Each named move below is a turn or a mirror, shown by a few rows before and after it. Which moves, in which order, take the first row of each later pair to the second? The first pair is answered.
vogot:
-0.32 +1.91 -1.47 -0.73 +1.83 -3.52 +1.19 -0.84 -0.78 +0.18 +4.37 -3.16
 +2.24 -1.31 => +1.01 +1.54 +0.52 +0.38 +1.55 -4.79 +0.69 -0.60 -0.54 +1.86 +4.21 -2.93
 +0.96 -0.79
-2.40 +0.32 +0.16 -1.64 +0.58 +3.85 +0.42 +2.92 +2.75 -3.71 +0.25 +0.01
 +0.48 -3.13 => +1.06 -0.94 +4.77 +1.26 -0.36 +0.69 -1.10 +3.26 +3.38 +0.62 +0.06 +0.79
 -2.87 -1.60
+4.88 -5.57 -0.47 +0.96 -0.93 -1.89 -4.35 +2.22 +1.19 +1.31 -0.76 +0.02
 +1.16 -1.69 => +1.90 -4.52 -4.48 -1.37 -0.14 +0.95 -3.06 +1.70 +0.49 -2.43 -0.53 -0.60
 +4.07 -3.15
feg:
+2.17 -5.46 -1.66 -0.13 +1.19 -0.63 -4.36 +0.59 +4.38 +1.90 -5.36 +0.20
 +1.61 -1.59 => +1.33 -5.36 -3.33 -0.82 +1.54 -0.23 -3.95 +0.43 +4.26 +1.12 -5.04 -0.28
 +2.83 -1.79
+0.14 +4.07 -3.98 +1.02 +1.18 -1.67 +1.56 -2.71 +0.79 +0.53 +1.19 +2.98
 +4.83 -0.43 => +2.76 +3.38 +1.85 +3.33 -1.01 -1.96 +0.00 -1.19 +1.02 +1.65 -1.14 +6.13
 -0.54 +0.19
+3.34 -0.01 +5.93 +2.27 -1.46 -2.85 -1.16 +1.21 +0.30 +2.92 -0.83 +2.65
 -3.85 +1.35 => -3.34 +1.11 -3.72 -3.20 +0.06 +3.88 +1.63 +0.68 -0.71 -5.32 -1.52 +1.39
 +2.94 -1.29
daneb:
+1.60 +4.15 +1.60 +1.92 -0.10 -2.12 +0.04 +0.40 -0.68 -0.01 +3.36 -0.27
 -1.45 -1.00 => +0.85 -4.00 -2.47 +1.40 -0.88 -1.09 -1.20 +1.92 +1.92 +1.70 -1.72 -0.04
 +1.98 +0.68
+0.14 -0.69 -4.83 +0.18 +2.09 -3.46 -0.22 -2.81 -0.21 +2.82 +1.10 -1.26
 +0.72 +1.47 => -1.15 -0.76 -2.80 -0.84 -0.29 +2.15 -0.36 -0.48 -0.67 -3.05 -3.51 +3.61
 -3.22 +0.04
-0.90 -7.81 -5.09 +0.98 +0.15 +0.05 +0.03 +4.82 +0.61 +0.38 -3.34 -0.07
 -0.09 -0.74 => -0.02 +4.49 +1.59 +1.49 +0.53 -0.19 +2.07 +2.98 -3.49 -3.55 +3.37 +0.57
 -6.23 -3.57
nel:
-2.13 +0.43 -0.80 -3.97 -0.25 +9.26 +0.71 +4.96 -2.48 -4.45 -8.41 +5.42
 -1.03 -2.74 => +3.65 +9.86 +3.69 +0.33 +4.12 -4.41 +1.59 -0.83 -4.33 +6.53 +5.90 -3.02
 -0.36 -1.04
+2.16 +0.35 +2.67 +1.27 -0.46 -2.18 -0.54 -0.68 +0.62 +2.32 +0.58 -0.62
 -2.42 +0.74 => +0.46 -3.96 -1.33 -0.15 -0.65 -0.37 -0.83 +0.12 +1.95 +1.67 -2.50 -0.61
 +0.64 +1.13
+0.84 -1.24 -3.71 +1.66 -0.20 -0.30 +3.80 +0.35 +2.73 +3.50 +0.41 -0.85
 +0.91 +1.34 => +0.64 +0.31 -0.48 +1.53 -2.05 +3.02 +3.74 +1.75 +1.90 -0.18 -1.71 +2.56
 -3.09 +0.11
+0.89 +5.08 -0.25 +1.26 +3.12 -1.91 +4.12 -2.37 -2.00 -0.38 +4.70 -4.10
 +0.51 -1.29 => -2.40 -1.70 -5.43 -1.23 +1.95 +3.76 +3.50 +0.17 -0.22 -3.94 -2.39 -1.73
 +3.35 -1.43
Pairs:
Between the rows of a pair lie two moves.
-0.94 +5.64 -0.64 -2.09 +1.09 +1.06 +1.60 -0.65 -1.84 -3.22 +3.48 -0.41
 -0.73 -1.42 => -1.13 +4.69 -0.03 -2.39 +0.16 +2.70 +1.22 +0.34 -1.80 -4.64 +1.52 +1.02
 -1.98 -1.69 -> vogot feg
+0.69 -2.76 +0.34 +1.98 +1.54 -3.29 -0.23 -1.60 -0.38 +3.00 +0.41 -1.90
 +1.90 +2.10 => +1.33 -0.12 +2.11 +2.39 +1.57 -3.70 -0.03 -2.03 -1.23 +2.55 +1.89 -1.72
 +0.07 +1.45 -> daneb nel
-2.11 +4.41 -0.90 -1.42 +0.75 +1.99 +0.53 -0.54 -0.68 -3.04 +1.02 +0.37
 +1.39 -2.47 => -0.25 -3.00 -2.49 +0.18 +0.42 -1.19 -1.35 +0.25 +2.12 +3.05 -1.58 -0.74
 +3.91 +0.48 -> vogot nel
-2.19 -3.82 -6.55 -6.15 -0.34 -0.44 +1.15 -0.81 -0.23 +0.18 -0.85 -5.13
 +5.20 +0.74 => +2.10 +3.97 +1.69 -2.89 -0.08 -5.61 +0.94 -2.77 -2.24 +3.48 +5.54 -5.77
 -0.70 +0.71 -> daneb feg
+2.15 +4.47 -0.25 +0.90 +2.16 -5.03 -0.26 -2.03 -2.90 +4.26 +2.24 -0.65
 -1.62 +0.75 => +2.48 +4.41 +2.96 +1.13 -0.11 -2.05 -0.85 -0.26 -3.17 +1.52 -0.91 +3.00
 -5.76 +0.05 -> vogot feg
-0.07 -2.38 -2.98 +1.70 +2.12 +0.60 +0.65 -0.15 +0.99 -1.80 -0.74 -0.44
 +1.48 -1.42 => +2.00 -2.35 +0.82 +3.35 +0.90 -0.26 -0.19 +0.50 +1.23 -0.41 -1.58 +1.15
 -1.86 -1.17 -> vogot nel
-0.69 +6.64 +4.35 +0.61 -0.89 +2.30 +1.76 -0.15 +1.57 -4.13 -2.63 -0.98
 -7.94 -1.31 => -1.71 -0.70 +1.43 -0.12 -1.95 +4.67 +0.41 +1.88 +3.78 -4.05 -8.23 +0.49
 -5.81 -0.17 -> daneb daneb
+0.84 +3.47 +0.38 -0.95 +1.43 -0.69 -1.27 +0.59 -1.81 -0.11 +1.55 -1.42
 +0.68 -0.46 => +2.05 +0.07 +1.17 +0.17 +0.75 -1.78 -2.44 +1.35 -0.56 +2.57 -0.38 -0.86
 +0.37 +0.88 -> nel feg
-0.43 +2.79 -1.19 -0.59 +3.67 +2.55 +2.12 -1.84 -1.38 +1.01 +2.10 +0.33
 +2.25 -0.06 => +1.05 -2.83 +0.54 +0.91 +1.78 +2.89 +0.09 +0.41 +0.35 +3.13 -2.59 +2.80
 +0.58 +1.54 -> vogot daneb
+4.35 -0.60 +0.97 +1.67 -0.67 -2.13 +2.08 +3.99 -0.37 +2.28 +0.51 -1.15
 +0.08 +3.72 => +1.10 +0.02 -1.85 -1.02 -1.06 +2.92 +3.19 +4.76 -0.96 -3.48 -1.66 +0.43
 +0.92 +1.88 -> daneb vogot
-0.36 -4.42 +3.55 -1.97 -3.34 +2.46 -1.42 +1.28 +1.06 -1.18 -4.73 +2.92
 -2.36 -0.42 => +2.34 -4.36 +5.40 +0.11 -2.31 -2.35 -2.06 +0.10 +1.42 +4.13 -1.89 +0.52
 -2.15 +1.10 -> feg feg
+2.28 -0.92 +1.20 +1.68 -0.48 -2.12 -0.84 +0.05 -0.12 +3.66 -1.33 -0.11
 -1.26 +1.55 => +2.36 -0.38 +2.25 +1.51 -0.93 -1.14 -0.79 +0.55 -0.42 +2.54 -1.92 +0.82
 -2.56 +1.30 -> nel nel
-1.94 +3.22 -8.28 -3.54 +0.78 +3.11 +2.91 -0.66 -1.55 -1.70 +2.06 -4.51
 +6.10 +4.22 => +5.06 -3.28 +3.62 +2.42 -3.86 +0.22 -1.69 +3.01 +0.78 +5.25 -4.28 +1.36
 -3.92 +7.33 -> feg daneb
+1.70 -0.77 +3.07 -0.07 +2.29 -2.19 +3.32 -1.28 -0.90 +2.01 +0.88 -0.33
 -1.11 +1.72 => +1.43 +0.10 +4.04 -0.33 +1.69 -0.95 +3.36 -0.96 -1.21 +0.42 +0.42 +0.75
 -2.45 +1.13 -> daneb daneb
-3.15 -7.39 -5.66 -1.52 -0.07 +2.53 -0.97 +1.49 +3.17 -1.15 -3.75 +0.76
 +3.41 -0.01 => +1.65 -5.82 -0.72 +2.38 +0.95 -5.43 -2.06 -0.32 +3.27 +6.80 +1.16 -2.03
 +1.63 +2.18 -> nel daneb
+1.06 -0.46 +2.50 +2.52 -1.46 +1.57 +2.71 -1.45 -0.33 -3.24 -1.32 +2.63
 -2.24 -0.59 => +0.15 -3.52 -0.62 +1.72 -1.11 +2.11 +2.49 -1.29 +0.55 -3.00 -2.89 +1.99
 +0.58 -0.16 -> nel nel
+1.95 -3.32 +2.09 +0.76 -0.51 -1.74 -2.25 +0.43 +0.87 +3.88 -1.37 +0.34
 -1.37 +0.83 => -2.07 +1.17 -1.12 -2.74 -0.01 +3.52 +0.00 +0.04 -0.95 -3.70 -0.85 +0.93
 -0.06 -2.10 -> daneb vogot
-0.41 +3.27 +2.60 +1.42 -1.47 -1.74 -2.09 -1.34 +0.61 +6.28 +5.11 -3.18
 +0.32 +3.50 => -3.83 +3.77 -2.59 -1.34 -0.41 +1.06 -0.80 -1.99 +0.21 +2.66 +5.32 -4.44
 +4.25 +2.38 -> feg feg
-0.75 +0.35 -0.86 +0.69 +2.07 +0.56 +1.92 -1.28 -3.71 -2.39 +1.50 -1.54
 +2.17 -3.46 => +1.61 -5.24 +1.53 +2.70 +0.32 -0.34 -0.11 +0.45 -1.79 +1.07 -2.41 +0.48
 +0.26 -1.55 -> vogot daneb
+0.21 +1.67 +1.71 -0.73 +1.02 +0.53 -0.33 +0.30 -1.50 -1.89 +1.34 +0.73
 -3.14 -0.47 => +0.02 -2.14 +0.80 -0.87 +0.22 +1.65 -1.03 +1.32 -0.37 -1.78 -1.57 +1.54
 -2.55 +0.13 -> daneb nel
-1.65 +0.98 -1.48 -0.33 -0.83 +2.77 -2.01 +0.94 -1.93 -3.21 -1.43 +1.12
 +1.68 -0.51 => -0.58 -2.44 -2.59 +0.59 -0.38 +0.35 -2.71 +0.84 -0.71 +0.60 -1.83 -0.20
 +3.53 +1.06 -> nel daneb
-1.57 +0.21 -2.23 -0.85 -0.30 +2.08 +0.13 +0.23 -0.81 -3.48 +0.19 -0.27
 +0.19 -0.98 => +0.97 -3.21 -0.64 +1.35 -0.45 -1.56 -1.49 +0.40 +0.83 +2.11 -0.36 -1.05
 -0.02 +1.26 -> vogot nel
-1.85 -3.27 +1.67 -3.30 +3.07 -0.79 -0.90 -0.16 -0.15 +1.34 -3.71 +1.64
 -4.15 -3.07 => -2.69 -4.03 -1.22 -4.05 +4.17 -1.59 -0.67 -0.91 +0.22 +2.15 -2.70 -0.26
 -0.94 -2.68 -> daneb nel
-0.21 +0.71 +0.58 -0.92 -1.35 +4.34 +0.10 +1.97 +0.11 -1.89 -3.63 +3.79
 -4.06 -0.71 => -0.57 +3.99 -4.00 -1.23 +2.41 -0.77 +1.72 -1.71 -0.58 +1.63 +3.68 -2.53
 +2.05 -0.31 -> nel vogot
-1.01 +0.81 +5.27 +0.81 -3.45 +3.90 -0.05 +2.47 -0.74 -3.50 -1.66 +3.25
 -4.75 -0.71 => -2.05 -5.06 +1.03 +0.04 -3.49 +4.57 -0.65 +3.07 +1.18 -2.25 -4.83 +2.64
 -1.01 +0.39 -> nel daneb
+0.82 +0.44 +0.94 -0.24 -1.36 +0.69 +1.36 +2.05 -1.67 -1.55 -2.43 +1.85
 -1.50 +0.65 => +0.87 -1.69 -0.37 -0.17 -1.34 +0.35 +1.02 +2.24 -0.92 -0.47 -3.36 +1.39
 -0.35 +1.11 -> nel daneb
-4.52 +4.93 -2.50 +0.20 +2.88 +4.16 +0.15 +2.33 +1.36 -2.71 +0.31 +2.92
 -0.20 +0.22 => -0.85 +5.93 +0.91 +3.06 +3.67 -1.80 -0.74 +0.88 +1.58 +3.34 +3.82 +0.67
 -1.48 +1.92 -> nel vogot
+2.28 -1.93 +2.56 +2.71 -0.55 -0.94 -0.24 +0.77 +1.72 +1.94 -0.79 -0.41
 -2.54 +3.00 => -2.02 -0.20 -2.92 -0.86 +0.52 +3.37 +1.67 +0.22 +0.79 -3.83 -0.51 -1.00
 +1.17 +0.83 -> daneb feg
+3.30 +4.91 +4.11 +0.60 +0.55 -0.18 +1.07 -0.30 -0.45 +1.27 +1.73 +1.56
 -4.27 +1.47 => -0.09 +0.54 -5.26 -2.06 +2.76 +0.19 +2.25 -1.45 +0.91 +1.62 +1.74 -2.48
 +4.40 +1.97 -> feg daneb
+0.32 -0.75 -0.81 +2.18 +1.31 +0.55 +2.05 +0.33 -1.18 -2.83 -3.43 -0.68
 +4.05 -0.16 => +0.44 -1.33 -0.28 +2.32 +0.99 +0.77 +1.90 +0.53 -1.08 -2.70 -4.01 -0.21
 +3.52 +0.13 -> vogot feg
+1.28 -4.89 +0.26 +1.97 +0.00 -3.58 -2.38 +1.00 +2.24 +4.62 -1.43 -0.96
 +1.07 +1.67 => -2.33 +1.86 +0.96 -1.07 -1.05 +3.87 -0.32 +1.49 -0.57 -5.69 -1.94 +2.51
 -2.07 -2.20 -> daneb vogot
+0.91 -3.98 +0.01 +1.23 -0.49 +3.27 -0.78 +1.83 +0.04 +3.32 -5.13 +0.48
 -1.09 -2.24 => +2.53 -2.46 +2.13 +2.69 -0.36 +0.65 -1.02 +1.18 -0.22 +5.74 -3.05 -0.42
 -2.22 -1.93 -> nel daneb
-4.65 -2.51 -3.56 +2.96 +1.10 +2.00 +1.25 +1.01 -1.66 -1.59 -0.20 -1.09
 +2.73 +1.50 => -4.14 -3.63 -1.81 +3.43 +0.04 +3.07 +0.67 +2.06 -1.35 -2.10 -2.25 +0.70
 +0.66 +1.57 -> vogot feg
+1.54 -4.70 -0.20 -2.33 -1.08 -0.99 -1.71 +1.66 +2.43 +5.63 -1.92 -0.12
 +0.76 -1.09 => -0.77 +2.99 +1.39 -4.36 -1.28 +3.70 +0.16 +1.24 -0.58 -1.97 -0.14 +1.89
 -2.30 -4.45 -> daneb vogot
+0.59 -2.79 -1.34 +1.23 +2.16 -2.47 +4.01 +1.08 -1.96 +0.80 -1.48 +1.14
 -0.57 +1.42 => -0.01 -0.44 -0.49 +0.61 +1.89 -0.76 +4.61 +1.11 -2.93 -2.02 -1.30 +2.26
 -1.89 +0.20 -> daneb vogot
+2.48 +2.93 -0.16 +1.25 +2.75 -3.53 -1.00 -2.26 +1.24 +5.09 +4.72 -2.13
 -0.59 +1.31 => +2.58 +5.21 +4.12 +1.37 +0.92 -0.03 -1.11 -0.83 +0.12 +1.20 +2.56 +1.63
 -5.59 -0.17 -> nel nel
-0.05 +2.36 +0.39 -0.72 +1.35 -0.56 +0.26 -1.35 -0.40 -0.16 +3.14 -1.15
 -0.06 -0.82 => -0.87 +2.29 -0.20 -1.33 +1.15 +1.02 +0.61 -1.02 -0.54 -1.60 +2.33 -0.54
 +0.04 -1.25 -> feg feg
+3.90 +3.69 +5.34 +3.92 -1.43 -4.16 -0.97 -1.06 +0.60 +3.41 +2.97 -0.83
 -3.73 +1.61 => -1.96 -5.51 -5.62 -0.62 -1.69 +3.13 -0.70 +1.06 +3.04 -1.71 -4.70 +0.00
 +3.91 +1.47 -> daneb feg
-2.55 +0.07 -2.18 -0.91 +0.39 +0.92 +0.70 -0.75 -2.10 -3.58 -1.24 -0.42
 +1.89 -1.31 => +0.42 +2.79 +2.95 +1.48 +0.23 -2.28 +0.26 -1.22 -2.77 -0.57 +1.32 -0.29
 -1.77 -0.90 -> nel vogot
-0.27 -4.65 -2.78 -0.63 -0.79 +1.30 -0.81 +1.48 +1.29 +0.33 -3.32 +0.97
 +1.86 +0.38 => +0.63 -3.06 -3.27 +0.05 +0.61 -2.16 -0.58 -0.14 +1.12 +3.18 +0.15 -1.74
 +3.26 +0.90 -> daneb daneb
-2.64 +1.48 +1.00 -0.81 +0.42 +3.05 +1.97 -1.97 +1.02 -8.38 -0.24 -0.07
 +1.11 -2.52 => -0.02 +0.69 +5.91 +1.53 -1.25 +1.85 +0.56 -0.89 +1.25 -6.25 -1.63 +1.85
 -3.13 -1.74 -> feg feg
-1.09 -0.52 -4.07 -1.73 -1.90 +4.09 +0.58 +0.70 +1.40 -5.95 -3.28 +3.56
 +1.51 +0.56 => +3.47 +5.62 +1.12 +1.75 -0.07 -4.58 +0.76 -2.42 +0.01 +0.85 +5.00 -0.26
 -0.45 +1.53 -> daneb vogot
-1.17 +3.17 -0.38 -0.15 +0.81 -0.85 +2.16 -2.08 -0.75 -0.74 +2.60 -1.10
 +3.06 -0.49 => +1.04 -2.21 +1.56 +2.04 -0.41 -2.77 -0.10 -0.68 +1.01 +3.59 -0.58 -0.27
 +2.02 +1.54 -> daneb feg
+0.23 +0.82 -0.68 -1.64 -2.06 +2.43 -1.02 -0.68 -0.42 -3.21 -0.68 -0.28
 -0.83 -2.28 => +2.10 +1.69 +2.02 -0.22 -2.38 +0.49 -1.46 -0.82 -0.59 -1.25 +0.29 -0.15
 -2.62 -1.73 -> nel feg
+2.44 +1.20 -0.23 +2.40 +2.44 -4.24 +0.34 -1.70 -0.01 +5.69 +4.03 -2.90
 +0.57 +0.72 => +0.69 -4.47 -4.19 +1.05 +2.05 -2.16 -0.17 -0.55 +1.72 +5.27 +0.00 -2.46
 +3.45 +1.25 -> nel feg
-4.32 +0.60 -5.23 -0.08 +3.37 -1.44 -0.82 +1.86 -0.23 -1.68 -0.84 -1.83
 +4.33 -0.42 => -4.42 +0.02 -2.69 -0.22 +1.39 +1.77 -1.44 +3.68 -0.13 -4.53 -4.33 +1.81
 +0.75 -1.04 -> feg feg
+0.31 +3.48 -3.43 -0.73 +3.61 -2.61 +1.18 -0.57 -1.22 +3.46 +5.33 -6.94
 +4.14 +1.90 => +1.57 +1.08 +5.48 +0.34 -2.07 +4.56 -1.17 +4.53 -1.01 -2.26 -4.08 +2.89
 -6.64 +0.98 -> vogot feg
+0.93 -2.00 -5.10 -1.55 +0.69 +0.65 -0.38 +0.86 -1.27 +0.43 +1.89 +0.87
 +1.70 -2.60 => +2.88 -3.39 -1.37 -0.07 -0.87 +0.64 -1.64 +2.24 -0.79 +1.49 -0.58 +3.16
 -1.77 -2.03 -> vogot nel
-0.81 -0.99 -3.73 +1.07 +0.49 +1.82 -1.00 +1.97 +1.53 -3.28 -1.70 +2.06
 +2.11 +0.74 => -0.17 -0.59 -4.51 +1.59 +1.60 -0.97 -0.92 +0.81 +1.68 -0.56 +0.78 -0.13
 +3.99 +1.38 -> nel nel
-2.62 -0.03 -3.41 -2.12 -0.14 +3.91 -0.20 +0.05 -0.71 -4.36 -2.56 +1.11
 +2.39 -1.75 => +3.45 +0.13 +4.62 +2.79 -0.99 -2.75 -2.37 -0.02 -0.23 +3.27 -0.53 +1.29
 -2.80 +0.85 -> vogot daneb
-0.98 +4.48 +0.67 +1.39 -0.30 -0.56 +1.21 -1.74 -1.33 -2.41 +2.84 +0.50
 +0.27 -1.10 => -1.71 -1.88 -3.80 +0.92 -0.18 -0.61 +0.35 -1.04 +0.77 -0.28 -0.14 -0.32
 +4.62 +0.31 -> vogot nel
-0.04 -1.60 -1.11 -0.08 -0.15 +0.94 -0.91 +0.17 -0.46 +0.23 -2.61 +0.52
 -0.58 +0.53 => -0.10 +2.30 -0.25 -0.34 +0.53 +0.85 +0.01 -0.78 -1.81 -1.19 +0.09 -0.16
 -1.30 -0.47 -> daneb feg
+1.21 +0.43 +1.55 +0.43 -0.23 -0.14 -1.22 +0.80 +0.33 -0.42 -0.35 +1.64
 -2.17 +0.31 => -0.55 +0.39 -2.63 -1.07 +0.98 +0.08 -0.23 -0.27 +0.41 -1.11 +0.94 -0.38
 +1.68 -0.05 -> daneb vogot
+1.10 +0.54 +4.20 +1.10 -2.31 -2.09 -1.12 -0.75 -0.24 +0.05 -0.59 +2.12
 -2.73 +0.86 => -1.18 +3.70 -0.27 -1.08 -0.14 -1.95 +0.71 -2.68 -1.36 -1.77 +2.86 -1.05
 +1.33 -0.24 -> vogot nel
-0.21 -3.88 -4.51 +1.31 -0.16 +1.92 +0.59 +0.52 -0.86 +3.97 -3.68 -0.96
 +4.51 -3.19 => -0.26 +3.60 +0.68 +1.14 -1.48 +5.00 +1.75 +0.66 -3.47 -1.53 -2.28 +2.18
 -1.40 -5.80 -> nel vogot
+1.54 -2.34 +2.11 -0.27 -0.28 +0.71 -0.07 +0.71 +3.09 +0.70 -3.88 +2.37
 -3.67 +3.14 => -1.66 +2.83 -1.04 -2.98 +0.91 +3.63 +2.27 -0.58 +1.09 -4.39 -1.00 +1.20
 -1.71 +0.92 -> daneb feg
+2.42 +3.67 -0.05 +0.02 +1.53 -1.43 +1.60 -1.49 -1.58 -0.37 +2.85 -2.07
 -0.32 -0.80 => +3.03 -2.35 -1.78 +0.84 +1.19 -2.46 +0.25 -0.58 +0.62 +3.07 -0.05 -2.40
 +1.77 +1.16 -> feg daneb
